In the data rows, the value 128 means zero.
Some points, one per row:
[134 141 119 132 130 146 112 123 121 132 154 114 120 117 106 125 129 143 149 110 103 160 117 139 143 115 123 141 134 136 118 127]
[138  62 164 118  97 110 120 175 141 122 124 122 129 164 160 152 147 125  81 117 134  68 124  94 145 139 158 140 140 139 177 152]
[134 125 134 128 139 116 131 140 129 137 124 125 124 118 122 127 135 118 139 139 130 128 129 125 128 125 143 119 139 108 144 141]
[144 150 170 114 118 127 106 114 173 143 146 123 101  95  82 163 142 153 168 105 140 146 124 103 128 106 125 111  94  85 120 116]
[121 135 132  83 159 127 106 137 129 106 110 160 110 134 113 170 132 144 182 142 172 129 140 115 122 162 149 113 122 124 154 108]
[152 100 152 126 127 114 142 124 122 138 125 124 111 119 136 116 136 122 114 149 108 116 134 140 117 136 147 120 123 107 149 134]
[107 140 120 107 110 138 116 148 126 118 130 127 129 150 121 142 102 131 141 120 150 113 140 119 130 142 114 142 141 156 128  98]
[101 131 123 181 130 138 110 107  98 112 146 113 126 130  95  94 146 115 149 109 132 164 177 145 105 134 126 116 143 185 134 133]
[142 130 134 125 192 102 169  94  98 193 130 125  95  89 151 128 111 140 121 101 101 111 132 172 120  91 143 117 102  82 131 186]
[130 128  67 176 148 136 109 146 129 108 131 136 129 149 120 103 153 129 167  95 113  97 136 154 121 137 163  89 140 153 140 124]
[101 121 101 209 167 126 104 108  89 112 149 114 114 153 113  94 125 108 137 116  91 154 178 162  90 179 141  93 144 178 163 123]
[ 88 114 124 101 185 140 151 157  42 120 105 156 174 155 132 114  87 135 169 144 107 127 141 101 104 188  99 172 177 183 141 150]
[138 118 128 131 145 107 146 131 106 133 117 124 129 117 116 100 132 138 108 134 107 117 127 136 126 138 136 133 136 126 144 144]
[118 150 150 142  87 129 136 127 121 121 136 120 161 109 111 110 172 140 101 107 141 155 152 144 116 165 116 117 161 121 125 115]
[133 138 107  75 103 162 149 126 102 116  91 135 101 132 129 159 125 136 118 137 112  93  90 164 139 151 127 120 122 106  88  68]
[113 138 115 152 158 134 156  97 110 128 109 135 128 120 118 116  98 120 118 153 122 129 141 138 138 117 127 126 116 125 130 136]
[133  91 102 155  95 156 117 125 132 123 157 131 115 135 148  94 120 121 103 136 113 116 141 148 124 123 128 140 135 152 158 162]
Here are 12 more points, each followed by its number:
[ 92 138  70 166 171 155 171  99 106 134 107 140 126 126 128 108  81  90  96 177  95 106 116 160 140  87  96 117  96 128 150 167] 0
[128 100 116 126 131 121 131 149 122 145 122 116 122 142 155 134 115 134 136 125 129 100 114 102 133  98 138 137 129 126 147 157] 1
[135 118 118 114 108 133 147 123 126 126 135 126 133 127 137 136 130 133 109 121 120 122 131 118 123 143 125 131 136 137 120 131] 2
[159 226 180 141 104 151  97  56 149 112 144 142 198 120  70 157 157 132 106  32 158 202 149  89 107 180  45 107 105 103  27  67] 3
[141 130 131 151  82 140 124  96 129  98 158 137 134 106 130  96 141 118 122 138  95 131 147 109 124 191 132 108 139 165 133 117] 4
[112 102 114 163 204  96 123 137 148 158 117 116 100 164 158 131  87 104 143 127 117  87 136 146 122  72 117 122 108 131 169 177] 5
[ 98 134 111 107 157 140 111 120 155 153 153 127 130 119 119 136 110 139 157 137 145 130 119 127 146  68 110 141 104  95 108 141] 6
[176 146 184 113  80 109 111 139 158 105 131 124 131 149 142 127 169 163 120 115 140 156 119  92  73 133 162 127 125  79 133 131] 7
[ 75 161  76  45  96 155 143 133 109  85  85 141 132 141 119 217 139 138 104 145 127  52  77 161 178 140  99 142  92 111  71  55] 8
[141 118 138 117 135 121 157 135 121 132 124 121 124  91 116 104 129 122 122 161 122 128 133 160 131 130 143 152 142 119 150 141] 9
[159 160  85 133 142 145 140 105 141 151 158 113 176  90 126  95  91 150 101 102 110 168 140 156 132 125  49 154 160 148 115 121] 10
[140 130 168 122 130 154 118 131 165 141  84 143 155 170 154 198  92 126 176 105 201 145 137 137 104  76 100 116 126  87  93 132] 11
Which two of these numbered points are nearest to each point below by angle, seen from the average point of the first points? Their numbers follow each, nearest first.
[148  88 143 123 118 127 133 142 140 120 113 116 118 140 151 124 121 116 104 121 121  92 120 114 135 139 129 138 136 128 158 156] > 1 2
[144 128 140 123 119 113 133 127 130 125 124 116 127 124 126 124 138 140 131 127 123 139 131 115 113 129 140 127 123 115 128 128] > 7 2
[127 137  93 151 138 122 117 147 113 131 139 133 120 116 103 133 134 121 137 134 105 124 145 138 141 121 137  98 134 142 150 130] > 0 5
[138 133 145 122 118 105 104 127 147 125 135 161 159 128 121  93 124  89 145 130 152 173 131  58 108 191 122 100 140 171 160  96] > 4 3
[141 153  92 107 157 135 105 107 147 182 144 122 118 112 128 143 129 136 165 120 124 141 123 116 150  57 140 120  82 106 105 131] > 6 11
[130 184 112  96  95 116 148  89  97 112 125 168 117  65 106 131 153 153 120 129 117 171 132 151 125 160 119 122 101 101  90  79] > 3 8
[172 106 107 102 162 144 195 138 102 165 140 153  97  59 137  55 143 175  87 180  93 120 136 172 151 139 172 127 151 134 184 151] > 9 0
[154 104  84 195  99 129 169  74 134 115 151 133 127 115 122  90 177 105   0 126  25  34 148 180 131 143 141 110 113 117 171 190] > 0 4
[115 119 115 135 136 133 131 128 120 136 133 127 125 127 134 115 120 119 130 136 126 130 123 132 142 116 125 145 130 141 132 146] > 0 6
[144 111 128 137 125 128 138 136 132 126 110 112 152 139 136 124 131 109 111 158 153 126 120 102 130 150 137 145 156 128 133 131] > 2 1
[123 115 126 118 134 132 132 140 117 125 135 117 115 133 148 131 127 146 122 140 128  93 133 143 117 135 138 143 136 132 124 147] > 1 2
[151 155 102 172 152 154 139 106 150 150 173 130 158 101 138 108 129 130 108 100 122 175 129 147 134 117 106 143 157 153 115 132] > 10 3
[ 85 113 123 147 135 120 124 153 139 120 123 119 115 139 133 124 121 115 125 134 111 111 136 139 132 119 115 127 128 144 144 139] > 5 0
[131 143 141 106 122 139 132 144 144 134 121 121 134 138 128 161 109 115 168 121 173 146 120 115 129 115 124 133 115 116 133 122] > 11 6
[140 121 147 122 133 121 141 128 109 134 152 130 129 111 138 123 132 144 119 128 136 104 132 114 121 118 121 126 123 116 144 158] > 1 7
[128 188 111  43  75 132 161 139  63  62  57 146  93 150 120 205 146  84  66 135  50  12 134 197 107 216 102 101 108  80  92  14] > 8 2
[141 118 121 137 105 133 130 112 120 120 145 127 113 121 119 122 128 121  74 120 101 112 140 135 119 145 116 114 126 147 128 142] > 2 4
